In the data rows, 500 means zero.
Here are some points, each followed by its number:
Array([517, 440, 386, 296, 624, 514, 524, 630, 363, 510, 530, 448, 371, 462, 577, 246, 593, 390, 424, 401, 510, 638, 560, 723]) 0
Array([514, 457, 560, 628, 599, 344, 575, 523, 498, 572, 257, 571, 527, 626, 563, 504, 403, 380, 601, 319, 391, 685, 507, 463]) 1
Array([483, 602, 498, 502, 496, 468, 482, 373, 428, 565, 525, 734, 642, 430, 506, 491, 842, 487, 543, 433, 514, 438, 644, 439]) 2
Array([440, 600, 474, 502, 460, 406, 553, 357, 462, 573, 522, 768, 645, 407, 527, 502, 824, 522, 522, 423, 490, 465, 612, 423]) 3
Array([521, 594, 382, 449, 481, 467, 446, 462, 382, 517, 696, 524, 712, 505, 494, 524, 690, 460, 505, 435, 545, 389, 821, 660]) 4
Array([630, 538, 139, 255, 668, 526, 464, 522, 456, 325, 772, 348, 461, 459, 643, 234, 713, 397, 473, 514, 562, 724, 591, 583]) 5
Array([557, 566, 532, 674, 407, 592, 446, 520, 534, 511, 512, 501, 482, 555, 462, 574, 589, 574, 546, 610, 549, 466, 378, 362]) 6
Array([548, 543, 532, 718, 429, 539, 418, 466, 562, 500, 396, 619, 586, 737, 312, 601, 519, 508, 706, 375, 338, 437, 690, 502]) 7
Array([799, 386, 649, 503, 623, 666, 353, 505, 146, 532, 289, 161, 265, 526, 262, 436, 627, 463, 468, 553, 480, 421, 435, 267]) 8
Array([624, 425, 425, 310, 494, 654, 457, 494, 370, 458, 670, 290, 440, 352, 488, 422, 548, 504, 253, 648, 617, 455, 598, 660]) 9
Array([625, 494, 407, 731, 413, 653, 336, 505, 467, 508, 565, 525, 720, 613, 340, 488, 517, 533, 724, 376, 360, 277, 577, 536]) 10
Array([780, 412, 523, 612, 370, 590, 633, 338, 335, 579, 414, 231, 455, 574, 184, 605, 499, 643, 196, 698, 340, 539, 519, 501]) 11
Array([595, 566, 498, 439, 540, 365, 530, 384, 431, 484, 596, 453, 512, 495, 633, 581, 519, 402, 311, 629, 497, 686, 685, 544]) 12
Array([291, 612, 426, 528, 489, 333, 624, 405, 707, 426, 560, 734, 490, 474, 595, 477, 554, 632, 559, 324, 494, 607, 304, 343]) 13
Array([414, 473, 214, 486, 457, 444, 253, 527, 699, 418, 511, 785, 568, 379, 646, 467, 478, 347, 777, 631, 383, 0, 506, 537]) 14
Array([451, 530, 552, 504, 760, 471, 362, 555, 494, 442, 436, 618, 480, 473, 591, 416, 604, 371, 748, 186, 505, 418, 604, 394]) 15
Array([416, 504, 686, 512, 563, 605, 441, 616, 585, 551, 527, 486, 474, 643, 465, 541, 476, 562, 614, 516, 489, 287, 464, 537]) 16
Array([548, 591, 537, 664, 438, 609, 436, 498, 557, 512, 545, 507, 490, 554, 462, 588, 574, 580, 552, 595, 572, 436, 405, 364]) 17
Array([348, 538, 572, 503, 640, 300, 700, 538, 606, 608, 393, 538, 399, 523, 696, 540, 424, 610, 532, 491, 518, 537, 364, 229]) 18
Array([457, 444, 807, 558, 483, 569, 707, 531, 532, 633, 402, 423, 414, 658, 449, 557, 505, 755, 450, 463, 470, 643, 144, 279]) 19
Array([458, 480, 671, 532, 536, 609, 427, 613, 557, 567, 527, 494, 485, 609, 509, 550, 494, 566, 584, 529, 479, 270, 451, 531]) 20
Array([449, 437, 367, 270, 620, 490, 567, 626, 426, 497, 535, 487, 386, 447, 571, 228, 535, 376, 429, 414, 524, 656, 553, 714]) 21
Array([363, 416, 162, 348, 416, 351, 632, 513, 768, 313, 439, 471, 470, 310, 594, 441, 18, 521, 435, 649, 522, 668, 393, 505]) 22
Array([561, 444, 622, 711, 592, 427, 423, 389, 481, 647, 362, 606, 583, 600, 460, 644, 586, 580, 455, 401, 336, 479, 458, 464]) 23
Array([580, 580, 346, 397, 363, 623, 339, 360, 517, 335, 832, 454, 603, 239, 582, 468, 407, 412, 400, 803, 716, 505, 634, 563]) 24
Array([375, 490, 601, 388, 625, 479, 326, 635, 515, 302, 360, 610, 386, 465, 687, 415, 384, 340, 788, 412, 580, 515, 450, 458]) 25
New points follow, each followed by the numbers of its three nearest points above, nearest first.
Array([785, 441, 622, 399, 535, 513, 594, 364, 152, 501, 488, 329, 479, 466, 263, 515, 811, 388, 201, 614, 416, 637, 554, 551]) 11 9 12
Array([629, 406, 423, 314, 498, 672, 438, 503, 366, 434, 691, 277, 451, 366, 480, 394, 523, 487, 271, 644, 616, 484, 595, 682]) 9 0 24
Array([769, 415, 495, 570, 349, 603, 651, 341, 345, 534, 401, 235, 463, 556, 216, 601, 453, 619, 215, 699, 369, 577, 546, 509]) 11 9 12
Array([585, 490, 464, 524, 633, 452, 462, 517, 552, 411, 371, 398, 444, 563, 536, 549, 417, 444, 565, 442, 476, 594, 598, 460]) 1 12 6
Array([343, 394, 151, 304, 419, 347, 615, 538, 772, 287, 422, 491, 483, 300, 594, 422, 0, 459, 446, 640, 522, 670, 409, 542]) 22 21 13
Array([423, 606, 649, 715, 482, 441, 355, 530, 545, 498, 253, 748, 467, 690, 480, 584, 693, 448, 782, 181, 364, 419, 509, 425]) 7 15 23
Array([543, 566, 360, 419, 339, 481, 709, 457, 641, 508, 815, 478, 552, 558, 668, 438, 439, 584, 403, 682, 546, 834, 279, 617]) 12 13 6
Array([490, 546, 477, 578, 548, 383, 501, 559, 598, 586, 411, 498, 454, 525, 615, 576, 354, 511, 553, 458, 536, 475, 448, 349]) 18 1 17
Array([572, 475, 510, 504, 663, 458, 488, 511, 539, 407, 352, 400, 443, 557, 523, 543, 433, 456, 557, 405, 465, 590, 596, 414]) 1 15 12
Array([324, 634, 445, 721, 375, 273, 671, 421, 739, 531, 526, 811, 690, 584, 515, 704, 542, 636, 591, 216, 505, 581, 312, 349]) 13 3 18
Array([441, 551, 529, 483, 743, 506, 343, 557, 509, 446, 444, 619, 478, 446, 596, 426, 613, 376, 717, 221, 516, 400, 613, 401]) 15 25 2
Array([546, 448, 564, 617, 608, 369, 531, 545, 449, 573, 246, 517, 488, 624, 537, 524, 407, 365, 577, 334, 412, 658, 535, 499]) 1 23 7
Array([561, 575, 359, 386, 352, 613, 357, 351, 512, 358, 810, 465, 625, 282, 564, 469, 418, 410, 407, 780, 681, 515, 636, 572]) 24 9 12
Array([348, 432, 154, 340, 375, 333, 646, 500, 779, 306, 441, 475, 497, 302, 598, 473, 0, 526, 409, 670, 523, 693, 409, 509]) 22 13 18
Array([403, 470, 785, 549, 476, 510, 750, 551, 565, 639, 418, 467, 427, 645, 478, 574, 475, 753, 455, 477, 501, 638, 146, 271]) 19 18 6
Array([398, 530, 403, 500, 360, 373, 567, 446, 573, 527, 603, 653, 599, 461, 538, 466, 431, 457, 516, 522, 472, 544, 434, 587]) 13 3 6
Array([546, 505, 676, 421, 486, 553, 508, 487, 350, 524, 655, 400, 495, 400, 404, 557, 610, 425, 322, 599, 549, 433, 574, 557]) 9 12 20
